One turn moves each row of this set onto another row. After a few examples, where does it send each row asked below?
zafab: [ 20   9 -10   1   6  34 -22 -21 -11   6  -3 -14   8 -37]
Taga: [ 10 -11  -5  23   0  -3 -17 -16 -10 -12  15 -46 -20 -25]
vofa: [ 26  13 -14   5   1  35 -29 -19  -5  11  -9 -16   0 -36]
pifiz: [ 19  -7 -11  15  -5 -10 -24 -32   2 -10  -8 -14 -11   9]
nosiz: [ 17 -15 -30  18  -3  47 -27 -12   9  23  10 -28  -9  15]
kibal: [ 13  -9 -10  17  -4  -6 -21 -37  10 -17  -3 -15 -12   5]
sevik: [  7 -14 -49  -4  14  14  -3 -13   2   8  23 -34 -12   3]
toneb: [  2  -6 -52   1   7  18  -5 -14  -2  -6  21 -37 -19   8]
lib: [ 20  -8 -15  23   1  -5 -17 -43   4  -9  -4 -13 -16   5]
zagi: [ -2  15 -21   7  -1  43  -7  -9   3 -14   0 -47   7 -18]
lito: [ 19  12  -1   1  -2  36 -23 -25 -16  12  -7 -17  -2 -31]
Buzi: [ 16 -22 -30  18 -13  40 -21 -12   8  26  13 -31  -3  10]
Vufo: [  0  14 -26  12  -8  43 -11  -7 -10 -13   7 -53  -3 -19]
Foner: [ 14 -21 -33  23 -14  40 -14 -10   9  26   5 -21  -8  10]
nikol: [ 10  -5 -20  17   2  -1 -15 -15 -21 -17  17 -41 -23 -26]

lito -> nosiz
kibal -> zafab
Now find these:
Foner -> pifiz
toneb -> nikol
Taga -> zagi

One turn moves each row of this set onto another row. After a few examples, where does it send each row asked below?
fako: [ -7   4   1  -2  16  10  -6 -12 -18 -19  20  14   1  17  20]
vukif: [ -7  15 -17   5   3  20   0 -35   2   8   9  17   2  30  16]
nivu: [ 13  20 -15 -28  -4  28  11  -3  14  -5  16  15  -4 -14  17]
kanok: [-22  13 -12 -15  21  18  20 -17  -1   4  -8  34  11   4  -7]
baluz: [-23  16  -5  -3  12  11   8 -32 -12  -9  36   0  -2 -11  26]
ropi: [ 16  18  18  14  12  12   7 -16  14  -6  -7  -7  -6 -17   5]
Zul: [  0  12 -27  -7  17  42   4  -8   2  -9  34  13 -19  -2  15]
Mut: [ -1  30 -24 -19  31  34  26 -31  13 -12  10 -17  -5  -1   6]
dogub: [-11  19  -2  10   7  16   7 -34  13   6 -24  -5   1  16   3]
kude: [-36  17 -16  11  14  21  10   7   3  -3 -19   9  -8   3  15]
Ladug: [ -9   9 -24  -3  29   6   4 -37  -4  12  -9 -21  -3 -13  23]
tav: [  8   9 -15  -6   2  15   9 -34   3  -5 -38   4  -9  -3  11]
Tof: [ -4  -6 -16  10 -14   8  11 -10  11  -2  -4  21   3  13   5]
tir: [ -9  -6   7   9  21  14  14 -30   0 -13 -25 -16  -8  -7  -4]
nov: [  8   9  -6   5  35  11  19 -26 -15  10  13   5  -5 -15 -10]
dizu: [-21  30 -22 -26  -1  35  -1 -19   1 -13 -15 -10   6   5  13]
lome: [ 14   1  10  -5  28  11  21  -1 -11  -5  10   6   0  -7 -10]
lopem: [-35   8  -9  -4   3  30   9 -11   1 -12  31  -4 -13  -9  27]
zikel: [  4  -1 -40 -16  17   0  -4  -3  -1 -19  11  -4 -13  -4  12]
Ran: [-15   8 -10 -28  -6  27  14   2 -13   5  18 -15  -1 -14  10]
muze: [ -4  42 -34  20  13  17  23 -24  -5  -6   8  -5 -14  -1   5]
sur: [ -9  12 -13   4  24  21  42 -34 -13 -22  10   5  -3 -28   5]
foga: [  0  34 -30 -16  11  28  14  -3  -2   5 -21  -9  -8   8  22]
tidi: [ -9  -7 -19   7  23  42  18 -29  11 -22  -6  16   0 -16  -6]
savep: [-18   1 -21 -17  33  24  23  -6 -16 -17  -6 -16  -9 -21   0]
Gemo: [-27  41  -9  -7  -2  11   6 -11 -12   6  -4   2  -6   9  23]
deko: [ -5   8  -3   2   2  54   6 -11  -2  -8  -2 -19 -10  11   2]
Zov: [-19  10 -25 -11  11  20  14 -25   0  -2  41   2  -9   1 -10]
kavit: [-15   2   0 -11  -4  14   5 -32  21 -11  11   5 -14 -31   0]
gifog: [  7  15 -19 -13  40  17  15 -13  -3 -11 -10 -24   1 -25   8]
lem: [ 11  -3 -19  19  15  22   4 -27   7  -7  18  16   1 -21  -6]
Rebup: [ 32  15 -17  -7   3  25  14  -9   6  -1 -19  -8  -5  -6   1]
kos: [ 21   6 -12  -5  15   7  20 -16   0  -8  17  31  -4 -15   5]
Kipas: [ -4   6  -7   7  -7  10   7   6  -7 -13   5  15   9  -7  34]
Tapul: [ 13  10  -8  -6  19  30  11 -29   3  -6 -11   3  15   0  42]
sota: [ -5  14 -30 -18  28  10   3 -43   6  -1  10  -4  -8  10  -8]
pom: [-13  13 -35 -11  19  41   7 -26   3 -19   6 -25 -10 -24  15]
kog: [-28  16 -35   2  -9  35  10 -18   8 -30 -10   0 -11  -8  12]
Zuzak: [-14   1  -4   9  27   8  -2 -19 -10   4 -21 -15  -2  11  -3]
san: [-14  10   2  21   1  16  12  -9   2 -16  -4  15  -3 -14  34]
nubos: [ -9  34 -11  -8  -5   7  16  -7  -1  12  -4 -15  -6 -14  32]
rim: [ -6 -10   1   9   3  25  -4 -18   6 -24 -13  22   5  -4  12]

Zuzak -> san
Tapul -> kanok
Now find these:
Kipas -> nov
Zul -> Mut
tidi -> nivu
pom -> foga
fako -> sur

